One turn moves each row of this set onto another row. After a few examples, where does it send each row asked below?
fuf: [  1   3  -8   3   2   5   7   4  12 -11 -51 -12 -25   5  32 -12   1]
pafo: [  9   7 -18  13 -11 -12  -6 -10  -3  -6   3  25   9  15  26  17  23]
gomi: [  7  -1   6  10 -12  -6  -6  16   3 -13  22  13  -8  25  34 -10   6]
Viv: [ 17  -1   6  10  16  -5  -9  -4 -21  16 -17   6   4   6  30  -8  13]
duza: [  3   3 -30  10 -18 -11   3  -1  -8 -15   2  34  -6  17  34  10   6]
vipog: [  3   8  -8  10  12 -13   3  19   0 -23  28  -7 -19   8  21   2  13]
lopov: [ -1   1 -18   1  11  -8  11 -33  20 -22  -7  -6 -23  16 -13   5   0]
lifog: [  5   7 -25   5 -13  -3   8 -13   5  -8   2  11  -7  13 -23  -5  29]
Fupa: [ -1   1  11  -2  21   2  18 -21  14 -13 -22  11 -25  17  26 -27  -1]
gane: [ 12   6  -4  10   7 -12   4  22 -11  -8  21 -10  -9   5  11  -8  26]
lupa: [  6  -2 -34  17 -18 -14   0  -1  -3  -7 -10   9   1  22  -8  -4 -28]
Zusu: [ -1   8 -32   6   1  -5  -3 -22   6 -17   9   4 -20  18 -23 -14  -6]
nom: [ 18   5 -13   9  -1  -2   6 -21  -3  16  -2   8   8   6  40 -13  26]
seked: [ 16  -3 -28  13  -9  -6  10 -11  -4  14 -16  -7   1  13   4 -33 -23]
san: [ -7   6 -47   6  14   2  -4  10  17 -19 -19 -21 -13   7  13   4  -7]
sino: [  3   1  -1  12  11 -13 -17   3 -14 -11  -7  22  -1  15  25  22   1]
tes: [  4   2  -8   7  -9  -1   1  13   2 -11 -56  -6 -16   9  14  -3  10]
tutaz: [  5   1 -28   5  -2  -1  15 -15   1  -3   3  19 -15   8  58 -17   0]
zade: [  3   7 -20   6   6  -3   3 -24  13  -9  10  16  -6   9  53   6   7]
roke: [  7   0 -14  -1  15  -3  16 -38  17  -5 -12 -16 -21  10  -9 -14   7]
rolot: [  6   3 -28  10 -24  -5   1   8 -12 -11 -34 -25  -7   5  16  -8 -14]
negu: [  9   6  -4   7  18  -7  10  13  -1  -8  24 -16 -18   2  28 -16  17]
Gab: [ -4  15   8   8 -10  -4   5  -7  15 -23  10 -18 -20  13  -2  12  12]
Buked: [ 10   0 -27   9 -22  -8  -9   9 -12  -7 -11  19   4  20  40   8   6]
ras: [  2  -1 -34  11  -2  -6   9 -14  12  -8  -4  -1 -13  17  19 -17 -42]
ziru: [  9   0  14   4   5  -5  10  -8  -6  -3 -32  18  -8  21  -3 -22  21]
Guv: [  9  -1   7   8  -6  -2   0  11   5  -6  21   6 -11  22  43 -22   5]
zila: [ -8   9 -31   0   2   3  13 -24  26 -26  14  10 -27  12   4  -1   4]
dupiv: [ -5   4 -12   5  -4  -2   0  10  13 -26 -47  -1 -25  10  24   7  -3]
dolig: [ -1   4 -31  10 -21  -5   0   7  -5 -22 -29 -22 -13   6  22  -1 -22]
gasif: [ -7   2   7   4   8  -9   5  -7   9 -32 -20  29 -20  28   5   3   2]
Zap: [  5   1 -28   4  -8  -1  -1  -2   1  -9  -6  11  -9  16  63  -2  -7]
Vuk: [  7   7 -28   5   1  -1   2 -24   0  -2   3  -4 -15  13 -23 -30   2]
nuve: [  6  14  13   8 -11   0   8  -8   6  -4   3 -26 -13   9  -5  -5  24]
vun: [  3   3 -29   8 -17  -2   5   3  -5 -12 -31 -29 -14   2  28 -13 -21]
gezu: [  8   7 -23  -1   4  10  21 -29  15   4   3  -5 -18   3   4 -33  20]
fub: [  8   0 -14   3   4 -10  10 -28   9  -8 -15  -8 -13  15 -27  -1  14]
rulo: [  4   1   0   6  28  -2  -6 -12  -2  -3  -5   6 -12   6  52   0  -9]
Doni: [  7   5   0   7  10   4  10   8  -2  -4 -38  13 -14  -2 -13 -19  -5]
zam: [  0   8 -30   2  10   1   4 -30  11 -11   9  -5 -24  13 -10 -28 -10]
Ninu: [ 13  -1   9  10 -13  -4  -3  15  -2  -2  18   7  -4  22  32 -21  13]
nolo: [ -3   6  -5   6  13   2   7   9   8 -24 -30  21 -22   3  -8  -2 -18]
tem: [ -2  15  11   4   0   4  13 -16  19 -12   9 -29 -25   7  13  -7   9]
ket: [  3   5 -43   4  15   6   2   7  11   0 -26 -31  -9   2  13 -16   3]
tas: [  2   4 -44   8   5  -1  -7  17   4  -8 -27 -21  -2   8  -3   1   8]
Moz: [  1   5  -3   3  22   9  15   0  11 -11 -31   9 -26  -5   6 -23 -19]
Lapu: [ 17   0 -23  10 -17  -6  10  -4 -18  12  -8  21   2   9  33 -19  21]
giru: [ 18  -1 -22   5 -14   0   1   1 -13  11 -16   5   3  12  51 -17   9]

Gab goes to tem
Guv goes to Ninu
Lapu goes to duza
Where do these go?
nolo goes to Moz
gasif goes to Fupa
ras goes to seked
lopov goes to roke
rulo goes to Viv
san goes to ket
zade goes to nom
negu goes to gane
rolot goes to dolig
zila goes to gezu
Buked goes to Zap
dupiv goes to fuf
Zusu goes to zam

One turn moves each row of this set onto another row. After a few examples, where does it send each row asked below?
F: [-16  12  30   2  19 -15  17 -19  20  55   2 -18 -26  13 -17  30   5 -22
  10  28 -30  23 -13  36   0 -15 -22   4]
D: [-14  18  37 -27  19  -1 -10  -6  -2  18  27  -1 -17   2 -21  31  -6  16
  31  17  -5  31  21  -8 -28 -25 -21   1]
J: [-17   7  17  -6  -4  -5  27 -11  22  40   1 -23 -39   6 -23  24   8 -24
  16   9 -28  41 -16  32   2  -1 -20 -10]
S: [-24   8  46   6 -11  10  13  -3 -19   6  16   5 -17  -1 -18  25 -16  16
  32   4 -29  28  18  -3 -30 -17 -12  12]
H: [-25  22  26 -15 -17  -3  12   1   0   0  21 -16 -10  -5 -14  28   1   8
  22   3 -20  40  34   4 -20   4 -23   2]
L: [-17  41  34   8  11  -7   4   8  -9  18   3  -8 -19  -3 -17  26 -35   7
  19  29 -23  17  15  15 -24 -22 -26  10]
Y: [ -1   1  11   3 -12 -13  23   0 -16  56  23  -2 -13 -16 -23 -17   3  -8
  11 -27 -36  21   9  34   1  -3  -9  -2]
Q: [ -6 -13   8   8   7 -12  10  20  -4  35   2   2 -33  21 -29 -28  -7  -1
  16  -1 -33  11   5  16  13 -15   2  12]
Z: [  4   6  26   2  13 -23  13  -9 -25  75  23   6  -2  -2 -24  -9   3   4
   6  -8 -32   8   1  30  -4 -23 -10   0]
B: [-21  16  35   8  -4  13   7   7  -7   3  12   2 -33 -12 -20  19 -32   2
  35   6 -26  25  19   5 -28 -16 -16  15]
E: [-22  43  34   5  -6 -13  17   6 -15  14   2 -14  -4   4 -15  31 -20  16
  11  24 -28  24  19  14 -21 -10 -26   2]
M: [-22 -18  32   2   3   8  20 -20  22  38  13  -6 -43   3 -19  22   9 -28
  29   2 -33  33 -10  25  -6 -10 -10   9]
P: [ -4  -8  -2 -19  13 -25   1  16   9  38  13 -10 -22  24 -26 -21  14  -1
  10   2 -20  19  15  15  18  -7  -6   3]
G: [  4  16  10  -9   2 -29  17  -3 -14  68  22 -10   0  -7 -22  -9  10  -2
   1 -12 -28  18   9  36   4  -6 -17  -9]
R: [-16  32  17 -28  -1  -6   0   6   8   7  19 -19 -20  -8 -19  27  -8   5
  25  11  -7  41  28   5 -19  -3 -28  -5]
A: [  2 -13  23  -9   3 -11  12 -12 -19  64  35   8 -10  -8 -25 -12  14   0
  17 -26 -28  19   7  21  -5 -17  -4  -1]
C: [-13  -8  40  -6  19  -1  14 -26  11  55   9  -2 -36  18 -26  29   9 -11
  23  17 -25  30 -24  18  -8 -27 -12  -2]
X: [ -3  -3   9   7  16 -22   7  21  -6  43  -2  -1 -26  27 -28 -24  -9   3
   9  10 -31   5   2  20  14 -19  -2  10]
T: [ -2 -17   8 -18  21 -21  -4  11   5  43  17  -1 -22  28 -27 -20  15   3
  14   3 -18  15  13   7  13 -18  -1   6]
W: [-20  21  46 -16  11 -10   0 -11 -12  21  24  -3   1  10 -15  37   1  22
  21  22 -16  25  23  -4 -27 -22 -20   5]

J goes to M
E goes to H
Y goes to A
Where do these go?
R goes to B
Q goes to T

